Where one turn sends some rows of the set: a few examples, then the rows asked
sidap: [ 25.1 -29.4  -5.7   9.2   4.7   6.1  -2.2 -29.4 -10.8 -11.2 -10.3  37.3
  -6.0   5.0]
zek: [  5.4 -17.9 -18.2 -11.7  -6.0 -23.2  -5.9  -4.4  14.1   2.1  23.3  -2.3
 -20.2   7.9]
nub: [ 20.5 -39.6  -8.2   8.8   7.0  -2.2  -9.0 -38.3  -3.4 -15.7  -5.4  30.3
 -10.8   4.7]
Gabal: [ 13.6 -16.0 -16.7  11.1  14.6  -6.8  10.0 -19.7   2.2 -12.9  -9.3  48.9
 -11.5  25.9]
dobu: [ -3.2  -5.6 -21.5  -7.6   7.6 -30.4   3.1   7.6  -0.3   7.2  14.0  22.5
 -12.9  20.3]
Dige: [  0.6 -10.1  11.1   9.4  -2.0 -30.1   8.4 -11.0  -5.0 -17.4  14.7  23.9
  -2.6  21.1]
pezar: [ 10.6 -40.9 -22.3  -2.6  14.0  -6.5 -23.4 -18.6   6.0  -4.3   0.9   0.7
 -11.5  16.1]
nebo: [  2.4 -16.6 -23.9   5.6  25.4 -16.3   1.9  -5.2   6.3  -0.7  -5.4  21.6
  -7.3  38.1]
ridit: [  9.5 -16.4   3.6  -6.6 -12.7 -12.5  14.8 -23.8  -4.1  -2.9  20.9  26.8
 -16.4 -11.4]
todab: [ -4.7 -40.8 -23.4 -10.9  10.9 -16.8 -25.3 -27.5   4.6 -17.3   0.5  13.6
  -0.1  16.5]
govib: [  3.2 -14.0   2.9 -10.2   1.7  -2.2  -9.9  -0.7  -1.0 -25.9   1.4  45.5
  -6.0  22.2]
labu: [  8.4  -3.3 -28.9  -2.2  -2.0   7.2   2.4  -1.1  10.6 -14.1 -15.3  24.4
 -11.9  23.1]
Kam: [  0.4 -22.5 -24.8 -15.3  -7.0 -21.2  -8.1  -9.8   6.0   7.9  17.6  -1.6
 -19.4  -4.3]
Lefi: [ -5.3 -20.7 -20.7  13.5 -17.0 -16.0   7.3 -29.3  -6.2  -4.0   6.4  24.7
 -29.6 -10.4]
surik: [  8.0 -33.2 -12.3  11.9   3.0 -17.8  -8.3 -46.6 -10.7 -18.9  -4.1  25.9
 -18.3  13.4]
puf: [  9.0   0.9 -23.6  13.1  -5.4 -20.5  17.3  -8.5   3.7  -7.9   0.5   6.1
  -6.9  20.5]
vodel: [ 21.2 -34.9 -26.9   4.6  13.2  -6.0 -23.0 -12.9   3.5  -6.8  -3.6   5.6
  -8.9  25.9]
Zedi: [ 11.0 -24.5  -4.2  -1.8 -11.5 -19.0   8.7 -31.5  -7.6  -2.9  16.0  28.3
 -23.3 -17.1]
baked: [  5.2  -6.0 -11.0  -2.2   0.3 -21.3  14.6  -9.2  -3.8  -4.9  11.5  53.3
 -19.3   9.9]
zan: [-14.4 -30.2 -30.6 -10.1  -7.9 -14.2  -9.8  -7.2  10.7   1.3  11.7  14.1
 -13.3  -5.0]

vodel moves to zek
todab moves to zan
Zedi moves to nub
Now find these:
puf moves to Dige
baked moves to Gabal

Where one turn sends some rows of the set: a few examples, then the rows asked
Fireb: [  7.0 -11.4 -21.8  10.8  -2.3  15.8  15.9  -4.0  10.4   0.1  12.1   4.4
   8.4  -1.2  19.0   0.9  23.2   4.6  23.4   8.1  -1.3  15.9  16.5  11.7
  -5.9   4.0  -8.8 -15.3  -0.1  19.8  10.5  13.1  13.0  -0.6   7.6  14.7
 -12.6  10.0   3.4   4.2 -21.6  -4.3   4.7 -13.7 -10.3  -5.1]
vakug: [ -9.0  -1.2 -18.7   6.5   3.9   7.3  -6.8 -24.8  20.4   6.4   7.0   4.7
   9.3  10.0  31.9  16.2  14.7  36.6   7.6   7.9  -7.4   0.6  -2.8  17.0
   4.7  10.9 -11.0 -22.8   7.2   6.9   2.2 -16.2  11.3  -4.6  -2.3  -2.2
   6.2  16.1 -14.7  -1.8 -25.5  12.4  -1.7 -20.1  -5.7   0.6]
Mulad: [-14.8  12.0  -4.2  -9.0   7.6   8.5  16.6 -10.6   1.9  -8.9   4.6  -6.0
  24.2  35.0 -10.1   0.1  13.7   8.4  28.9   0.9   0.4  11.4  -9.6   4.5
 -12.7   7.5  -7.6   9.4 -11.0  12.1  -5.9   3.0  -2.1  -9.1  -1.3  -7.6
  15.9  -0.9 -10.1 -11.0  -9.3 -10.3  -5.5 -21.6 -27.3 -15.6]
Zofum: [  5.7  -1.7  -7.8 -16.8  -1.0 -17.2 -20.4 -12.0  -4.1 -19.8  -5.7  11.5
  19.6  10.1 -15.2  -4.0  13.6  16.2  -9.9   6.2   5.7   5.3 -21.8  -1.7
 -18.7  13.5  16.2  -6.8  20.8  -1.2 -20.3  -2.3  -7.3  -9.8  -1.6  -8.3
  26.1   8.7   3.9  -5.3 -15.5 -18.9  -7.2  -7.1   3.0 -10.2]
dav: [  4.9  10.6  22.3   2.6   0.8  15.0   2.8  -9.1  -0.3 -15.1 -22.7  -8.0
   2.4   4.0 -17.2 -11.0   6.9   6.7  13.0  -6.8 -30.7  -2.3 -11.9  -0.3
   2.7   7.4  24.2  -7.2   0.3  18.3  -7.4  10.2   6.1 -11.2   6.3   0.4
   5.3  14.9   2.9  -7.6 -26.1 -10.2  -6.0  -4.8  -5.3  18.4]
limi: [-13.7  -1.6  -9.5  12.1 -10.0 -14.3  -9.2 -11.1   3.9  33.2  15.3   8.2
  20.8  -2.4 -13.8  -7.9  23.1   6.1   4.6  35.3 -23.6 -10.6 -25.5   9.8
 -17.3  -5.2  23.2  -7.3 -11.7  -2.1  -1.6  -9.4  14.5   1.6 -11.5 -11.6
   6.1   7.5  15.1  -2.9   1.5   9.0  -8.5  -1.7   3.1  24.5]
Mumi: [-19.0   8.9 -15.6   8.3 -17.4  -2.7  -3.3 -12.8  10.9  -7.3   0.7   9.9
  12.5  15.6  15.3  15.1   4.2   9.5  21.1   7.5   3.4   4.8 -28.7  30.8
   0.7  11.2   3.8  19.3  -1.9   8.6 -17.1   7.4 -14.3 -11.2 -10.0 -20.6
  20.2  -0.7  -6.7  -0.1 -31.4   1.7  16.9   6.0 -21.6  -5.7]
zolog: [ 14.9  19.1 -10.6  -8.3   3.7  18.8  11.9  10.1 -10.0  12.6   8.8   5.7
  -6.7  16.6   6.5  -8.4  -6.1  -4.5   3.1   5.3  26.4 -13.8 -30.0  12.2
  -8.4   2.0   2.4   0.5   6.0  20.7 -13.3   5.2  15.1  -3.3   2.5  -7.9
  16.6  15.7  -7.8  -6.9  16.6  -3.5  14.4   3.6   7.4   0.7]
mor: [ -8.1   2.9  -4.4  16.0 -29.3  20.4 -18.4  11.5  -9.5 -21.1  -7.2  14.9
   3.4   5.4   6.3  10.7  19.2   9.1   4.7  14.4  -5.6   4.5 -13.8  24.3
  -9.6  -2.7  11.0 -18.1  -0.3   9.0  -5.6   0.9 -11.4 -38.4 -17.6 -33.7
  14.8  14.3   7.7  -1.0  -8.7 -15.0   2.8   2.9  -7.7   7.3]
kuges: [  1.9   8.2 -13.0  40.1   3.3   9.5  -5.2  -3.2  -6.1  22.9  13.4   9.1
   6.0   4.2   0.5  -4.8   5.8  -3.2  11.5  32.3 -21.1   0.5 -32.5   7.0
 -10.7  13.3  15.9  -2.8  -6.1   2.1   5.8  -6.0  23.1  -8.3   7.8 -13.3
   8.6  13.3  -0.7  -8.8  15.1  -7.8  20.4   1.0   4.4   1.9]
fave: [-23.1 -13.8   3.4  -2.6 -22.9   1.7  18.5  -9.7 -12.4  -3.2  -3.7   9.7
  12.4   2.6 -13.1  -5.5   9.1  23.8   3.3   0.2   7.4   1.8  -2.2  18.9
 -16.9   2.7  30.3 -20.3  11.6  11.0  14.6   3.1 -19.3 -31.5  -2.9 -23.8
  14.6  -4.4  11.3  -6.3  -6.5  -2.2  -1.5 -13.5   4.8  26.8]
maf: [  2.7   6.3 -17.2   3.9  -0.5  -1.0 -11.8  -1.8   0.9   6.2  -0.9  18.2
  -4.5   7.3  29.9   7.8  22.3  14.4  -6.9  16.4  27.6  -0.8  -9.5   7.4
  -0.8  -4.9   2.0 -21.1  13.0  11.9  21.3  -9.3  -6.5 -10.0 -22.8  -6.3
   1.1  15.1  18.8  -4.5 -23.7  10.6   7.1 -18.5 -14.6   2.7]
Kifeg: [  7.6   9.0 -12.4   4.9  -9.2  12.9  20.3  -1.1   6.7  15.4  11.3   6.6
  23.4 -20.0  -3.0  -9.1  34.2  23.9  12.8   4.5   6.9  10.1  11.8   3.6
   7.0 -10.9  13.7  -3.4  10.5  20.1  11.2  -5.0   2.7  15.7  -6.6  -5.3
  19.3   1.2  -3.4   3.3 -30.8   2.1   0.8 -17.5   7.1   8.8]
vofib: [-13.1  -0.3 -19.5 -11.3 -12.3  11.9   3.6   1.3  14.2  11.6   2.6   1.6
  23.2  13.7   9.5 -20.6   3.9 -14.7 -10.2   8.8   3.9 -14.8 -18.7   6.9
 -18.7  -3.9  25.1   4.5 -15.8   0.8 -14.1   1.4   7.1   2.6 -14.7 -10.8
   8.6  18.0 -23.3   9.4  -2.2 -16.5 -16.6   2.1  13.2   8.7]
taf: [  6.0 -10.1 -14.1   8.3   0.3  -3.9   1.9   0.7   5.2 -25.2 -10.9  25.2
   5.5  30.2  -1.5  11.9 -17.5   3.1   7.2  -2.0   2.8  15.0 -26.6   4.7
  -2.9  22.0   9.4  -7.6  20.7  25.0  -0.5 -14.6  -1.4  -7.2  -3.0 -13.3
  -4.8   6.6  -5.9 -13.5 -13.6 -18.5  -6.2  10.5   1.5  -6.1]
veg: [  0.2   9.5 -10.5  20.3  -4.0  27.7  11.1   5.0  -2.8   0.8   4.0  14.2
  -2.2   1.0  25.1  -6.7  29.7  24.9 -20.1   7.8  11.4   1.6   1.9  -5.5
  -9.7   8.0  22.0  -5.7   3.8   5.1  25.0  -5.0  -2.8 -10.3   2.7 -10.3
  13.1   2.1   7.1  -9.3 -18.4 -12.8  10.2 -25.6  15.2  -0.6]
nizu: [ -7.7 -30.6 -11.7  -9.5  -1.7   0.5   9.8   4.1   2.8   3.4  -6.4  21.6
   1.3 -13.6   2.8 -14.5  18.0 -10.8   2.1  -2.8  -7.1 -11.0 -25.6  25.9
 -30.8   2.7   4.9  -0.7  -1.8  21.8 -10.3  -5.5  14.2 -10.2 -11.5  -7.6
  16.5  21.1 -11.5  17.7 -18.8  11.7  13.3   5.3   6.3  12.4]
pugeb: [  7.8  -6.1  -4.6   0.6  -1.3  -1.3   1.2  -4.9 -11.9  -8.1 -18.1  -0.2
  -1.3  -7.0 -10.0 -20.5   7.3  -0.6   9.9   0.2  11.6  17.5 -25.7   9.0
  -7.9  17.8  33.6  10.3  11.7  -3.8   1.5  23.4  -6.6 -26.4  -1.7  -9.4
  10.9  15.8   7.0  -5.1 -40.2  -0.1   4.6 -10.2   4.7  -1.8]
Peb: [ -1.9  -0.6 -21.5   9.0   4.3 -11.8  15.0  -6.0  -4.1  36.4  20.1  15.2
  14.2   1.2  -1.4 -12.8  12.3  -1.0   7.8  35.0   1.5  -0.3 -42.4   2.7
  -5.7   9.6   5.2   5.7   3.2  -5.7  -1.0  -5.0  13.3  -5.4   2.8 -10.2
  11.2  -2.2  28.1  -8.4  -1.9  11.6   5.6   1.4 -22.5   2.8]
gigap: [ -4.9   1.3  -1.3  11.5   9.8  -7.3   9.4  -1.3   3.7  20.3   9.3  13.4
  18.9   6.9 -15.0  -9.5  11.2  23.6  10.0  24.7 -23.9  -9.0 -34.9  -3.8
  -4.3   7.1   4.3 -16.6 -14.0  -6.4  10.5 -34.2  20.0  -5.7   2.4   0.1
  10.4  10.3   3.2 -18.6  12.1  -1.0   2.8  -6.3 -10.9  -0.4]
Gebeb: [ -2.2 -25.1 -10.3  25.3   5.4  -6.4  15.1   3.7  -0.4  22.6  13.5  23.0
  -8.0  -0.9  -8.9  -6.8  15.2   2.4  16.9  25.7 -14.4   2.8 -31.9  13.5
 -23.0  13.2   9.4  -3.9  -7.4  10.1  18.0 -13.5  16.1 -15.1   0.1  -3.6
  -6.7  15.7  19.3  -9.1   2.1  15.0  13.7  -3.8   1.5  14.6]
tumog: [  0.6  -1.3 -13.6 -13.7   1.5  13.8  36.2   0.7  -0.2 -10.6  -5.5  -0.5
   7.0   1.7 -32.9   0.8  -0.7  14.0  35.9   1.1   8.6   5.1 -12.2   5.9
 -17.4   9.9   9.4 -11.0   3.8  28.8  24.5  -4.8  -6.1 -15.8   1.7 -12.4
  16.2   4.3   8.3 -11.8  -9.9   3.3  11.3 -16.5  -7.5   9.2]
Zilub: [ -7.6   3.8  -6.4 -37.5   0.8   8.9  34.6  -5.7  -0.1  26.5  -4.8   9.7
   3.6   8.2   2.0  -7.1  -4.7   9.9 -22.7   4.7   6.4  -1.2 -27.0  12.7
  -0.9   4.6   9.7 -12.5  10.7  -1.0  -6.4  -6.8  25.4 -12.1   1.6 -11.6
   8.1  -0.1   3.5  -7.9 -11.5  12.4  -2.7   5.3 -20.8  10.4]
feg: [  9.1 -11.5   2.5  -3.0  -0.6 -15.4  16.6 -11.2   5.6  -8.6  -1.2   4.6
  12.6  20.8  -1.9   1.0   6.0  11.3  12.1 -10.3  -0.7  -2.5 -16.9  17.4
   6.3   8.4  -0.4   4.8   7.7  27.8 -18.9  10.0  -5.4 -11.8  -7.0  -8.3
  -8.0  -7.1  16.2 -10.9 -21.6   3.1 -27.2   9.1  -3.5  27.2]
bebak: [  3.4 -21.0   1.9 -11.2  11.1   5.5  18.6   9.1  -1.3  -1.5 -14.2   4.6
  13.7   0.5  -3.9 -13.7  12.1  16.4  -6.1  -6.9  -7.5  -7.9 -21.0  22.0
  -5.0  -8.0  -1.1 -28.5 -16.3 -10.2   7.7  -5.2  25.3 -29.0 -13.5   0.8
  -0.3  20.0 -14.0  -9.0   2.4  -0.9   9.8  12.9  -0.6  -0.9]

maf moves to Kifeg
Mulad moves to mor
bebak moves to zolog
Now find these:
dav moves to taf
Peb moves to limi

